In the data rows, zero lies at 4.5, halfway between 4 and 5.
Some points, each followed by its number:
[3 2 2 3 2 6 3 6 2 3 3 3] 0
[4 5 6 3 3 5 6 6 6 3 6 2] 1
[4 5 6 7 6 6 2 2 3 6 7 6] 2
[3 5 3 3 3 2 3 7 6 5 3 3] 3
[3 4 5 5 3 3 5 4 3 3 3 2] 4
[3 6 3 3 3 6 3 5 4 6 5 3] 5
[5 3 3 2 3 3 5 2 3 3 5 4] 6
[6 7 6 6 5 6 6 6 3 3 3 6] 7
[2 2 2 2 2 2 3 3 6 6 5 3] 8
[6 7 7 6 7 6 6 7 7 6 6 7] 9
[6 6 6 5 4 3 4 7 7 6 6 3] 10
[5 6 7 5 6 6 3 6 6 6 5 5] 11
[3 2 2 6 3 7 3 2 3 3 3 2] 12
Which three points above are nearest to each new point by angle? Their numbers follow each, smallest number first.
[5 4 2 4 6 3 3 2 2 3 3 6] 0 6 12
[5 4 6 3 3 2 2 2 3 5 6 7] 2 6 8
[4 3 3 2 6 3 6 3 6 3 5 6] 3 6 8
[3 2 4 7 6 7 2 3 5 6 3 2] 0 2 12
[4 3 4 7 5 7 5 6 4 3 2 2] 0 4 12
[7 6 3 6 3 6 2 2 3 4 3 4] 2 5 12
[6 3 2 2 2 2 2 4 4 2 3 3] 0 6 8
[4 3 5 6 7 7 6 6 4 5 6 3] 2 9 11
[5 3 6 7 3 6 3 3 3 7 5 3] 2 5 12
[2 3 3 6 6 6 5 7 7 6 5 3] 3 9 11
[3 3 2 2 2 2 6 3 6 3 5 3] 3 6 8
[3 7 7 7 7 6 6 6 6 2 2 2] 7 9 11
[3 7 7 6 6 5 3 2 2 6 3 7] 2 7 11
[3 6 7 6 7 6 6 5 3 2 5 3] 1 7 9
[6 4 3 3 3 3 4 4 5 6 5 7] 3 6 8
[5 6 3 3 3 3 6 3 7 6 7 5] 6 8 10
[3 3 6 4 7 7 6 6 6 3 6 6] 1 9 11
[5 2 2 2 2 2 2 5 7 7 7 7] 3 6 8
[3 7 6 6 5 6 6 6 5 6 5 6] 7 9 11
[6 6 3 3 3 4 6 7 4 3 6 7] 1 7 9
[7 5 7 3 5 3 7 3 4 4 7 7] 6 7 9
[4 2 4 3 6 4 5 4 5 3 5 6] 0 6 8
[6 6 6 6 7 6 6 4 3 3 3 4] 7 9 11
[6 6 6 7 3 5 3 6 6 6 2 2] 3 10 11
[3 3 6 4 5 6 6 6 7 4 4 2] 1 10 11
[6 4 4 6 2 6 4 4 3 6 3 4] 0 5 12
[5 5 3 5 2 6 5 7 6 2 3 5] 0 1 7
[5 3 3 5 6 4 7 3 6 5 7 6] 2 6 9
